Named turns come first, each shown by rows before and after it. Which turns, in which order, take the first row of each pair that follows to the second? Write the first one first, as in the answered first pair.
turn H:
-23	-8	13	-4	22	-28	-19	-22	17	-13	-7	5	6	-28	8	6	8	-37	-6	-3	-2	0	3	-7	4	-7	-12	5	9	-3	28	8	0	19	-10	0	-20 |-> -25	-3	17	-3	14	-33	-22	-22	21	-15	-5	17	-1	-30	-1	4	5	-27	-7	-9	-1	1	5	1	7	6	-9	1	5	-1	19	2	-1	24	-5	0	-27
8	16	-20	14	-16	17	-22	29	-12	23	-14	-14	-22	10	-17	43	6	-4	14	-22	4	23	16	4	17	2	9	9	20	4	-14	2	16	20	-12	-1	43 |-> 2	15	-19	12	-20	17	-20	31	-11	21	-23	-16	-22	9	-16	44	3	-9	12	-16	4	27	15	6	16	-1	15	8	18	7	-12	5	12	19	-12	-4	39
16	7	-15	5	6	22	1	27	-7	3	-9	-20	9	13	2	9	2	-7	9	9	-4	2	0	14	-8	-28	-1	4	0	18	10	-11	3	1	-16	0	26 |-> 24	9	-9	8	6	18	-6	19	-9	11	0	-21	5	5	-17	3	3	-6	4	-10	0	-3	-8	19	-3	-26	-8	3	11	12	8	-20	8	16	-23	6	21
-28	-11	5	-5	9	-7	21	15	-2	-10	-34	3	-11	5	35	14	-14	-16	-3	19	-5	19	29	-3	-3	11	23	-9	-20	21	11	26	-2	-22	22	-3	-3 |-> -21	-13	7	-5	26	-5	24	0	-8	6	-11	-24	3	7	41	13	-13	-39	-8	9	0	9	17	-10	-7	-21	5	5	5	8	33	21	5	-17	-4	1	1
turn V:
-1	7	6	5	-10	-18	15	-30	11	2	27	2	-1	0	-6	-14	-9	-4	-12	-3	3	18	-2	-21	-26	9	-16	-16	-2	8	-4	-6	8	-8	3	6	0 |-> -13	-6	-3	1	-19	-3	-12	-8	16	-10	10	8	-7	1	20	3	9	9	-4	9	-6	0	1	-31	-25	16	10	2	5	8	-23	6	2	13	14	-14	2
12	-4	4	-14	32	-15	-2	6	-1	13	2	24	-3	23	22	3	-10	-30	-8	15	21	9	40	5	-27	6	-2	-8	-20	7	-9	-26	24	-3	4	-1	47 |-> 12	-10	-4	-16	26	-1	-20	14	-2	9	0	20	-2	21	27	9	1	-24	-6	12	23	-5	38	-4	-23	-2	0	3	-10	4	-12	-24	24	11	6	-11	53
-5	-14	0	-2	8	4	26	-20	34	3	12	14	-3	3	2	-25	9	-9	-12	25	-4	7	-17	-14	-14	-14	-3	2	-6	11	24	-6	-17	-2	14	-6	-6 |-> -6	-19	-4	-5	4	17	12	-7	31	2	8	10	2	3	12	-21	20	2	-12	24	-4	-3	-18	-18	-17	-17	2	15	3	5	20	-6	-18	8	12	-15	-3
turn X:
29	38	-22	6	-19	8	19	28	5	-11	-9	14	12	31	-13	-13	5	21	14	-9	-5	11	4	12	14	-3	7	-3	-39	19	-21	7	-5	-37	-13	-8	16 |-> 11	26	2	3	-8	-19	-7	16	-17	3	-18	9	0	16	-35	11	8	9	5	-57	11	15	0	18	35	21	-8	-7	-17	4	-12	6	11	-7	-11	16	-19
13	-2	-5	-7	16	13	-2	1	-4	-6	-2	4	4	-2	15	4	13	0	2	8	8	-3	-1	5	-6	-3	-1	5	3	-2	-7	5	4	14	-12	-1	-5 |-> 17	-1	-7	-7	10	15	-2	3	3	-7	1	8	0	-4	5	-1	14	8	3	5	5	-4	-4	6	-6	-1	0	2	1	-1	-13	2	5	12	-11	-3	-1
1	-18	-9	-10	-18	6	-12	14	18	-22	4	-2	6	-6	6	5	8	8	6	-2	-6	-22	-13	1	27	-36	5	-4	17	-15	-12	-12	-3	28	-12	-4	17 |-> -5	-22	-4	-8	-13	1	-13	14	13	-20	0	-3	4	-6	3	13	7	9	4	-8	-2	-22	-11	0	27	-33	0	-3	18	-13	-8	-15	-1	31	-10	-1	10
Pairs:
Between the rows of a pair lie 2 to 3 turns.
-7	13	-1	-6	-11	2	7	19	9	1	-13	1	-1	11	3	8	9	19	9	5	3	10	12	8	4	13	11	-7	-12	18	4	1	5	-23	15	11	6 |-> -10	9	2	-9	-2	0	12	17	2	4	-16	-6	4	15	14	17	9	11	8	7	5	14	12	0	4	7	6	-3	-6	14	19	11	11	-25	12	12	7 : X H
-27	-23	-18	8	-29	4	26	-24	36	-11	4	25	-19	5	-4	-29	-14	2	0	17	-14	1	-9	1	-25	1	5	-1	-2	-13	-8	2	-36	-13	22	-7	6 |-> -36	-39	-3	5	-22	-3	-4	-25	20	-4	0	15	-24	-8	-20	-2	-5	-3	1	-23	-4	-9	-17	1	-4	10	-9	9	32	-31	-8	-4	-20	26	21	1	-17 : X V
31	29	-17	1	15	35	10	8	-17	13	2	-31	30	38	-15	-30	29	-1	28	22	-2	20	8	24	-16	-36	-2	-17	-47	16	-9	-12	1	-27	-33	9	43 |-> 26	24	6	1	15	12	-13	-14	-29	29	11	-36	20	21	-62	-22	26	-5	21	-39	10	13	-10	34	3	-21	-23	-18	-22	-5	-5	-32	16	9	-43	34	13 : H X
-1	-29	4	10	11	-31	27	-14	31	-35	16	25	-3	3	29	12	-18	34	-7	39	-40	17	27	-10	-12	7	-7	-20	-6	36	13	32	-33	-29	26	-16	16 |-> 9	-37	21	12	26	-28	23	-49	20	-10	53	-9	11	-8	4	3	-15	8	-21	-6	-27	-6	-2	-13	-13	-34	-47	-6	38	14	39	7	-14	0	-13	-6	16 : H H
-4	3	17	1	6	-8	5	-10	-8	7	15	-3	8	-2	-12	-10	-2	-16	1	-20	6	10	-10	8	1	-23	-19	4	4	-8	19	-7	10	5	-18	11	-1 |-> -12	8	6	1	-4	-7	11	13	2	-9	-14	18	2	3	9	-3	-3	2	12	16	-4	25	11	9	2	6	10	-3	-26	12	4	12	-4	-18	10	0	8 : H H H
6	7	3	-1	0	-3	-15	3	-11	5	7	1	-10	-2	-29	-1	4	16	17	-27	4	12	-4	17	10	9	-7	-11	-4	-1	-18	-4	5	3	-7	14	-3 |-> 5	6	-2	0	-4	5	-20	9	-9	3	8	4	-8	-4	-19	4	11	19	17	-26	4	8	-9	13	9	9	-3	-5	5	-6	-25	-3	5	13	-6	8	0 : V V
17	38	-2	-17	14	12	9	-1	12	18	37	1	9	-16	-42	-31	-4	-4	3	-10	0	-1	-16	14	-22	-35	9	12	-25	22	-5	-15	14	14	-31	-30	-16 |-> 8	40	-11	-17	2	7	11	12	21	4	18	22	1	-11	-38	-25	-7	13	11	7	-6	9	1	19	-20	-7	30	1	-45	33	-24	-1	6	-1	-7	-34	-19 : H H
52	-6	-12	-4	-5	0	-13	-2	-7	18	37	10	22	4	-20	-39	-2	55	-6	10	-4	0	-32	13	4	-20	-21	13	6	2	-21	-7	-11	-9	-47	-12	42 |-> 52	-8	-16	-4	9	5	-3	-2	-9	15	34	-5	33	8	2	-35	-3	39	-3	27	-5	-1	-25	4	-3	-38	-19	23	7	3	-11	4	-12	-21	-45	-11	48 : X X X
10	-14	-6	4	-26	23	6	-34	29	-1	44	1	3	-10	-12	-38	18	13	-30	9	-14	-55	-49	-13	-27	-34	-24	16	27	-3	-7	-27	-35	29	-14	-31	22 |-> 7	6	3	11	-34	-8	24	-48	35	-2	37	33	-12	-13	-50	-57	-6	24	-34	3	-15	-18	-36	6	-24	7	-21	-16	-6	15	-12	-29	-40	-3	4	-4	4 : H V
-17	-11	-1	7	-9	-12	10	-7	38	-6	-1	39	-20	-18	-5	-18	-11	8	-16	21	12	10	-4	4	-13	5	4	-13	-19	29	-14	17	-21	-9	5	1	-36 |-> -8	-18	1	7	13	-3	24	-16	31	1	14	7	-1	-9	18	-15	-12	-25	-22	30	12	1	-7	-9	-21	-37	-12	2	-2	23	13	21	-14	-15	-18	-3	-22 : H H
6	12	16	-8	8	-21	-10	24	-26	-1	-13	-10	-8	14	-13	24	-1	-6	10	-44	9	25	12	20	27	23	3	-17	-11	-7	16	2	25	17	1	41	-17 |-> 6	7	13	-11	6	-15	-24	29	-28	1	-12	-14	-6	11	-14	27	4	-5	12	-48	10	14	9	16	28	12	1	-7	-6	-15	15	2	31	30	-5	36	-15 : V V
23	-20	5	10	-19	27	-31	-4	-8	7	0	0	-12	-16	-8	-28	-4	12	21	13	-4	-32	6	4	3	9	18	25	18	4	-45	-8	-11	5	-7	-17	5 |-> 23	-23	1	8	-9	30	-26	0	-11	3	-5	-9	-3	-12	16	-22	-4	6	26	31	-8	-29	10	-1	-3	-5	20	29	12	9	-32	2	-12	-7	-5	-23	11 : H H
17	-3	10	9	1	10	-15	-5	0	14	21	6	-2	-16	-19	-13	5	12	-12	-8	8	-31	-24	-4	5	-19	-13	0	15	-10	-9	-13	-1	12	-20	4	-2 |-> 11	6	1	11	-7	-1	0	11	9	-1	-1	32	-11	-12	-13	-16	-6	27	-5	15	-2	-3	-1	8	6	12	14	-19	-23	9	-20	2	-12	-18	9	7	-1 : H V H
21	4	-9	3	6	29	13	4	6	-13	17	8	8	13	12	-10	-3	13	-5	7	-15	-12	-15	-8	-6	-14	-9	11	-3	-14	-17	-9	-7	-3	-15	-18	19 |-> 10	-4	9	6	7	13	-6	-8	-5	-1	16	5	-1	3	-16	1	-1	8	-13	-31	-1	-10	-19	-3	9	-4	-21	7	17	-27	-14	-13	6	18	-12	-2	-5 : H X
-15	-10	-8	-3	-4	6	-9	3	7	-16	-2	6	3	-7	19	16	11	-8	-7	3	-4	-20	-3	-15	-1	2	8	10	8	-9	-3	-2	-10	23	7	-12	4 |-> -16	0	-7	0	-13	-5	-9	0	7	-17	-5	21	-9	-12	-3	10	5	0	-11	-1	-6	-9	-2	-7	1	23	8	-7	-2	-3	-11	-4	-12	16	15	-4	-5 : V H V
-27	-3	-11	-10	9	4	-45	24	-37	7	-31	9	-11	-32	-10	33	6	13	11	-32	22	8	28	7	38	30	14	3	20	-5	11	27	22	12	36	9	-29 |-> -21	-7	-18	-11	32	16	-25	29	-37	9	-34	-18	5	-18	31	43	6	-7	21	-4	18	10	36	-7	27	-6	17	10	24	0	36	42	22	-9	23	-5	-12 : H H
19	7	-21	-11	-1	8	2	-12	0	-7	9	22	-17	-5	-57	-29	23	16	5	-39	3	2	-15	28	2	-6	-11	-15	-4	17	-18	-27	6	-6	3	3	0 |-> 13	8	-36	-16	12	18	26	11	6	-20	-16	16	-6	14	1	-14	21	7	21	17	-4	15	12	13	-7	-18	14	-12	-27	40	-9	6	-3	-41	11	-15	15 : H H
-10	-16	-3	-11	-11	9	24	-19	-3	-7	13	-1	-7	4	27	3	-9	-26	-10	3	2	1	13	-9	-2	8	-15	-9	1	-5	32	-10	1	-4	6	7	-17 |-> -13	-22	-3	-12	-16	16	6	-15	-1	-6	15	-1	-9	-3	27	8	1	-18	-10	-7	2	-14	8	-9	4	6	-10	0	12	-11	24	-8	1	20	6	-4	-14 : V H
-11	7	16	-15	-12	35	-21	-18	1	13	20	-1	-2	-26	-20	-8	-13	-1	-18	-2	-7	-15	-31	-3	-21	6	-15	28	3	-20	-1	-22	-1	12	-1	13	3 |-> -10	10	23	-17	-11	20	-1	-28	3	14	22	3	-1	-25	-26	-15	-23	-6	-18	7	-10	4	-19	0	-24	10	-17	13	-11	-11	13	-20	-3	-8	4	28	-5 : V V V
-3	-4	-17	-7	-17	15	-12	5	7	-6	1	11	3	2	2	-1	10	17	-3	12	-1	-15	-9	5	-3	4	16	11	4	5	-27	5	-4	-9	10	-15	5 |-> 2	-3	-16	-6	-6	17	-7	-2	2	2	8	-7	15	3	11	-3	10	1	-5	12	1	-21	-19	-2	-6	-22	5	18	14	1	-12	1	0	-10	-3	-15	13 : H H
-10	7	9	10	13	-7	29	17	23	-5	-4	6	-4	24	16	-1	13	26	9	7	13	15	27	17	-2	4	16	0	-10	10	11	18	-20	-14	12	9	-3 |-> -9	2	8	3	19	4	21	19	16	-2	6	-13	2	24	33	7	20	13	9	7	14	-5	19	8	-3	-25	10	18	10	4	19	19	-18	1	-1	-3	5 : H V
-8	-19	-5	-6	14	2	-4	2	9	-3	26	-17	11	4	5	-22	8	-2	12	-16	14	-56	-47	-4	15	3	-7	27	25	8	-7	-28	-24	29	4	-2	-44 |-> -16	-17	-16	-2	2	2	-5	22	15	-21	4	7	2	10	16	-17	7	19	21	8	6	-40	-24	1	16	31	20	15	1	22	-30	-8	-34	11	29	-15	-43 : H H
-12	12	-3	-2	16	-8	11	-1	3	-4	-5	3	-4	8	9	7	-10	8	17	30	9	9	9	16	-14	2	4	-22	-26	19	8	0	-2	-21	24	2	-11 |-> -16	0	-9	-4	6	8	-11	18	3	-11	-8	2	-3	3	21	19	2	14	17	27	9	-10	5	9	-11	0	12	-4	-13	12	-5	1	-3	0	25	-13	-5 : V V V
-8	-6	15	-3	15	-10	-11	-5	-17	12	3	-25	5	-2	1	20	-4	-27	-3	-24	10	-3	-3	-5	6	-10	-12	2	16	-7	27	5	16	15	-14	13	-10 |-> 13	18	-18	2	-18	17	6	8	14	-6	12	10	0	8	-1	-25	-2	22	1	25	-12	-7	-5	5	-16	-4	9	-1	-19	12	-14	-6	-11	-10	-7	-9	25 : H X X
18	9	-7	0	6	-1	2	5	-25	13	18	-15	20	17	-13	-10	0	24	19	-16	9	7	-10	12	-3	-19	-5	-1	1	4	-6	-9	22	-13	-20	18	28 |-> 11	15	-13	3	-4	-1	-7	13	-23	6	6	5	10	17	-16	-11	-1	39	19	-12	6	14	-5	20	5	4	6	-12	-12	10	-25	-10	16	-18	-6	19	22 : H H
-5	25	-17	1	-34	31	-17	20	24	-29	22	2	6	-16	-13	-29	3	28	11	37	-12	-33	-22	-6	-6	-20	-1	8	-3	6	-39	1	-14	15	-8	-26	13 |-> -3	25	-17	1	-25	32	-11	19	23	-23	25	-12	14	-13	-5	-28	5	19	11	41	-15	-36	-22	-10	-9	-38	-8	14	3	-1	-26	-1	-8	14	-16	-27	19 : H H
9	11	-4	-21	9	-10	-29	43	9	10	-46	18	13	2	12	19	23	2	-9	4	-6	15	-2	-17	21	9	32	3	-32	4	-10	-1	-8	-5	20	17	-3 |-> 14	15	2	-19	24	-21	-2	25	0	23	-31	3	24	8	11	12	6	-22	-10	6	-4	32	2	-17	15	-11	13	-10	-34	8	18	-5	-3	-27	4	32	-4 : V V H
20	13	-4	14	-1	1	38	-7	5	0	22	2	20	12	-7	-34	-13	20	3	0	12	17	-3	9	-11	-30	-11	-1	-26	27	-3	11	12	-36	-19	25	13 |-> -6	-6	22	13	12	-24	20	-5	-13	2	-4	1	5	5	-10	3	-17	5	3	-28	25	35	14	11	11	0	-11	-6	-15	18	7	22	23	-19	0	45	-24 : X H X
